In the data rows, zero lies at 4.5, halfway between 4 and 5.
Some points:
5 7 5 5 4 5 7 4 5 5 6 3 8 3 5 2 5 3 4 7 5 4 3 3 3 4 3 7 1 3 4 5 3 4 5 4 8 3 4 2 7 3 4 5 4 5 8 7 4 5 6 4 4 5 5 6 7 3 2 5 3 5 6 6
7 6 1 3 4 3 3 4 6 0 5 4 3 7 4 5 5 5 2 5 6 1 5 2 7 6 4 6 3 7 6 6 2 5 3 5 6 7 3 3 4 4 6 5 2 5 3 5 5 5 6 5 4 3 6 8 0 7 3 7 3 4 5 7
3 2 6 7 3 5 6 6 7 3 3 5 6 4 5 4 2 3 3 6 5 6 7 6 7 4 4 4 5 5 4 3 6 8 6 6 7 4 5 4 4 3 5 3 4 3 4 3 4 5 6 8 5 5 9 3 6 8 3 4 4 6 6 4
8 4 5 1 2 3 4 4 4 5 8 4 2 6 5 5 3 6 5 5 2 1 4 6 2 2 3 6 4 5 5 7 6 4 3 4 9 4 5 6 4 3 8 2 5 4 4 5 1 6 4 6 5 4 4 5 8 3 5 2 4 5 7 5
3 3 2 5 7 3 7 5 5 4 6 5 4 6 2 0 5 4 5 4 4 7 3 5 6 5 5 6 5 4 6 4 4 8 7 2 5 3 6 4 6 4 5 2 6 7 5 2 4 6 3 4 5 4 5 5 5 3 6 4 5 6 4 8
4 2 4 3 3 4 3 5 6 5 5 6 5 5 5 3 3 3 3 7 4 5 5 6 3 3 7 3 3 4 6 5 5 5 6 4 2 3 3 5 4 0 5 6 3 6 7 5 7 7 7 4 4 5 2 2 4 5 3 3 4 4 6 7
6 5 4 3 3 7 5 5 5 8 7 2 5 3 7 5 2 2 4 3 6 6 3 4 7 5 2 7 7 5 6 5 2 8 4 4 4 5 3 6 4 5 3 5 6 5 5 5 5 4 6 2 6 6 5 4 1 3 5 5 4 3 3 3
4 5 6 5 3 4 3 7 2 3 2 5 6 4 2 7 5 0 5 6 1 6 5 4 4 4 3 4 5 7 2 5 4 6 6 7 4 5 4 4 4 7 4 2 9 3 5 3 5 5 4 6 6 5 3 6 4 3 6 5 1 3 6 7
4 4 3 5 1 6 5 7 2 4 4 4 4 6 5 5 5 7 5 4 5 6 5 4 4 6 5 8 5 3 6 6 3 2 4 2 1 6 8 3 6 0 5 5 5 6 2 6 4 1 5 6 6 5 4 3 6 5 4 7 4 5 6 6
3 5 8 4 4 2 4 4 7 7 5 5 5 7 4 4 6 4 4 3 8 3 7 3 4 4 3 0 8 6 4 5 4 4 2 2 5 2 2 7 7 7 7 7 5 5 3 5 5 2 3 3 5 8 6 4 6 4 3 5 5 6 7 5
7 5 5 5 5 4 1 4 6 6 0 4 5 5 5 3 6 5 4 4 6 5 4 5 6 6 5 5 2 2 5 2 6 2 7 9 5 3 6 6 4 6 1 7 5 5 2 4 5 0 4 5 4 5 3 6 3 2 5 2 7 3 5 3
7 4 8 5 7 6 8 3 2 1 6 7 4 2 4 5 5 4 4 5 6 5 6 5 4 2 5 4 3 6 4 2 3 5 5 2 3 3 8 2 6 3 6 2 7 2 3 4 6 3 5 3 4 5 3 3 4 8 5 5 3 7 5 4
6 3 6 6 8 0 2 2 0 5 5 5 4 2 4 8 5 5 4 5 4 6 6 9 5 4 6 7 6 6 1 5 3 5 6 6 4 5 5 3 5 2 2 5 7 8 7 3 4 3 5 4 5 2 4 5 4 2 4 5 7 6 2 4
3 5 4 4 6 6 1 6 5 5 5 5 4 4 3 5 5 4 2 3 4 6 3 4 2 5 2 7 3 1 4 7 6 3 3 7 4 4 7 3 5 9 4 2 2 5 5 4 5 6 3 3 8 5 4 4 5 6 4 1 6 5 5 3
4 4 6 6 5 6 7 0 6 3 3 1 4 6 4 1 7 7 5 2 7 3 1 4 2 3 5 4 6 7 4 5 6 3 3 4 3 3 2 6 5 6 2 2 5 4 6 4 3 5 4 6 4 2 4 4 2 3 5 2 3 5 6 3
3 5 4 6 6 2 5 5 5 6 3 4 5 4 5 4 5 3 4 2 5 2 9 5 3 5 6 6 6 2 6 3 3 4 6 6 3 4 5 8 5 5 4 5 3 3 3 5 2 8 7 2 2 6 5 3 4 5 5 6 2 3 5 5
5 4 3 3 4 3 4 4 0 7 4 4 3 3 3 5 4 2 4 5 3 5 5 8 4 3 1 2 3 3 5 0 3 6 4 4 3 4 4 2 4 5 3 8 3 4 5 3 2 6 1 4 4 0 7 4 4 3 4 5 5 7 2 5
2 6 4 2 2 9 4 3 2 5 7 4 4 4 6 5 4 4 4 4 6 7 6 4 2 3 6 2 5 3 4 4 2 3 4 7 7 3 5 7 1 4 4 3 4 5 3 4 6 5 6 6 3 6 5 8 2 5 5 7 6 4 4 5
3 6 8 6 5 2 3 2 6 4 3 6 2 4 6 5 3 4 4 4 4 7 4 3 5 4 3 4 3 6 5 6 3 4 5 4 4 7 3 6 7 2 5 9 4 5 4 3 5 5 6 6 5 5 4 6 6 6 7 6 3 5 1 5
6 6 8 5 4 7 4 5 7 2 5 2 5 5 5 3 4 8 4 5 3 2 4 4 7 6 4 5 7 2 4 1 5 5 5 5 1 4 4 7 7 7 5 2 5 6 6 6 6 8 2 3 3 3 4 8 5 2 5 5 7 4 4 5
5 4 5 4 3 5 5 5 2 5 4 4 5 5 4 3 5 4 3 6 2 4 5 2 4 6 8 3 7 4 3 7 7 5 2 3 7 7 8 4 8 8 4 8 3 6 5 5 5 4 5 7 4 5 3 6 1 6 6 2 6 3 5 2
6 4 3 4 9 6 6 3 3 2 6 5 6 4 6 6 3 5 9 6 8 6 3 4 4 6 3 3 3 3 3 5 6 4 4 6 5 7 7 6 5 3 5 5 6 4 5 4 3 7 2 4 4 4 5 4 6 5 4 4 4 1 4 4
2 6 2 5 4 4 7 2 6 6 5 8 3 4 5 4 4 3 5 3 3 2 4 6 6 4 5 5 7 3 5 4 4 2 3 6 4 6 4 3 4 6 3 5 6 4 2 6 7 4 2 5 5 4 5 4 7 9 5 4 4 2 7 3
0 4 2 4 6 3 3 6 5 3 4 2 3 3 5 9 3 6 3 5 5 5 2 6 5 5 6 4 4 3 5 4 4 3 8 2 6 5 6 6 3 5 5 8 6 3 6 6 5 5 3 3 5 6 3 3 4 3 5 3 3 6 5 5
3 6 5 4 7 7 2 7 4 7 3 4 5 4 3 4 5 5 7 3 2 2 3 3 6 7 9 4 2 5 5 4 3 6 4 4 4 6 3 5 4 4 8 3 4 5 6 5 5 3 7 5 3 2 5 2 6 7 4 4 5 6 5 4
4 4 4 2 6 6 5 4 4 2 5 5 4 6 6 5 5 6 4 6 6 4 5 4 4 5 7 2 6 7 8 4 8 6 4 4 7 4 3 2 3 4 2 3 5 4 4 6 2 2 7 2 7 3 5 6 7 4 4 4 5 2 3 3
6 4 4 6 4 5 5 6 6 2 6 5 6 4 4 4 5 5 3 5 4 5 5 5 3 7 3 3 6 4 3 7 3 1 4 5 3 4 3 5 1 6 7 5 5 5 2 5 5 3 7 5 6 4 6 1 5 1 7 6 6 4 1 3
5 7 5 6 4 1 5 7 4 6 5 3 3 2 4 6 5 5 7 5 5 5 5 4 4 6 3 5 2 7 6 2 9 5 3 4 4 6 3 4 2 6 4 4 4 3 4 2 6 4 5 6 4 8 3 3 5 5 3 7 7 5 4 3
5 3 3 6 4 7 2 5 6 6 5 5 6 3 4 6 5 3 6 5 4 3 4 4 7 3 7 3 2 8 7 7 5 2 5 4 3 4 6 5 5 5 3 4 2 5 4 6 4 6 1 5 4 5 5 6 6 3 5 7 5 5 3 3
7 5 4 6 3 4 6 3 7 6 3 6 7 6 4 4 6 8 6 4 6 7 3 3 4 2 3 7 6 8 0 4 3 6 4 2 5 5 6 1 1 4 4 5 3 3 7 6 4 5 4 4 3 5 5 3 7 4 6 3 5 3 3 5
6 3 4 4 4 5 7 7 6 5 6 7 3 6 7 5 4 5 7 2 2 2 5 4 5 5 4 4 4 0 2 6 6 5 6 4 3 3 2 4 3 6 6 5 2 4 7 4 4 3 5 4 4 4 3 3 0 6 4 6 2 6 4 3
Along one direction, these points spread out more than along any other. Take the direction at right angles to it along which they spread out most. Go by this last direction. How far along it is each point below, from 0 to 99? 50 is the average, and the first point above lies past it. One standard deviation of the points above along it is 16.
3 5 4 4 6 6 1 6 5 5 5 5 4 4 3 5 5 4 2 3 4 6 3 4 2 5 2 7 3 1 4 7 6 3 3 7 4 4 7 3 5 9 4 2 2 5 5 4 5 6 3 3 8 5 4 4 5 6 4 1 6 5 5 3 -> 28
3 5 4 6 6 2 5 5 5 6 3 4 5 4 5 4 5 3 4 2 5 2 9 5 3 5 6 6 6 2 6 3 3 4 6 6 3 4 5 8 5 5 4 5 3 3 3 5 2 8 7 2 2 6 5 3 4 5 5 6 2 3 5 5 -> 42
6 6 8 5 4 7 4 5 7 2 5 2 5 5 5 3 4 8 4 5 3 2 4 4 7 6 4 5 7 2 4 1 5 5 5 5 1 4 4 7 7 7 5 2 5 6 6 6 6 8 2 3 3 3 4 8 5 2 5 5 7 4 4 5 -> 35
4 5 6 5 3 4 3 7 2 3 2 5 6 4 2 7 5 0 5 6 1 6 5 4 4 4 3 4 5 7 2 5 4 6 6 7 4 5 4 4 4 7 4 2 9 3 5 3 5 5 4 6 6 5 3 6 4 3 6 5 1 3 6 7 -> 43
2 6 4 2 2 9 4 3 2 5 7 4 4 4 6 5 4 4 4 4 6 7 6 4 2 3 6 2 5 3 4 4 2 3 4 7 7 3 5 7 1 4 4 3 4 5 3 4 6 5 6 6 3 6 5 8 2 5 5 7 6 4 4 5 -> 43
5 7 5 5 4 5 7 4 5 5 6 3 8 3 5 2 5 3 4 7 5 4 3 3 3 4 3 7 1 3 4 5 3 4 5 4 8 3 4 2 7 3 4 5 4 5 8 7 4 5 6 4 4 5 5 6 7 3 2 5 3 5 6 6 -> 72
8 4 5 1 2 3 4 4 4 5 8 4 2 6 5 5 3 6 5 5 2 1 4 6 2 2 3 6 4 5 5 7 6 4 3 4 9 4 5 6 4 3 8 2 5 4 4 5 1 6 4 6 5 4 4 5 8 3 5 2 4 5 7 5 -> 76
3 6 8 6 5 2 3 2 6 4 3 6 2 4 6 5 3 4 4 4 4 7 4 3 5 4 3 4 3 6 5 6 3 4 5 4 4 7 3 6 7 2 5 9 4 5 4 3 5 5 6 6 5 5 4 6 6 6 7 6 3 5 1 5 -> 49
7 5 5 5 5 4 1 4 6 6 0 4 5 5 5 3 6 5 4 4 6 5 4 5 6 6 5 5 2 2 5 2 6 2 7 9 5 3 6 6 4 6 1 7 5 5 2 4 5 0 4 5 4 5 3 6 3 2 5 2 7 3 5 3 -> 4
5 4 3 3 4 3 4 4 0 7 4 4 3 3 3 5 4 2 4 5 3 5 5 8 4 3 1 2 3 3 5 0 3 6 4 4 3 4 4 2 4 5 3 8 3 4 5 3 2 6 1 4 4 0 7 4 4 3 4 5 5 7 2 5 -> 34
5 3 3 6 4 7 2 5 6 6 5 5 6 3 4 6 5 3 6 5 4 3 4 4 7 3 7 3 2 8 7 7 5 2 5 4 3 4 6 5 5 5 3 4 2 5 4 6 4 6 1 5 4 5 5 6 6 3 5 7 5 5 3 3 -> 42
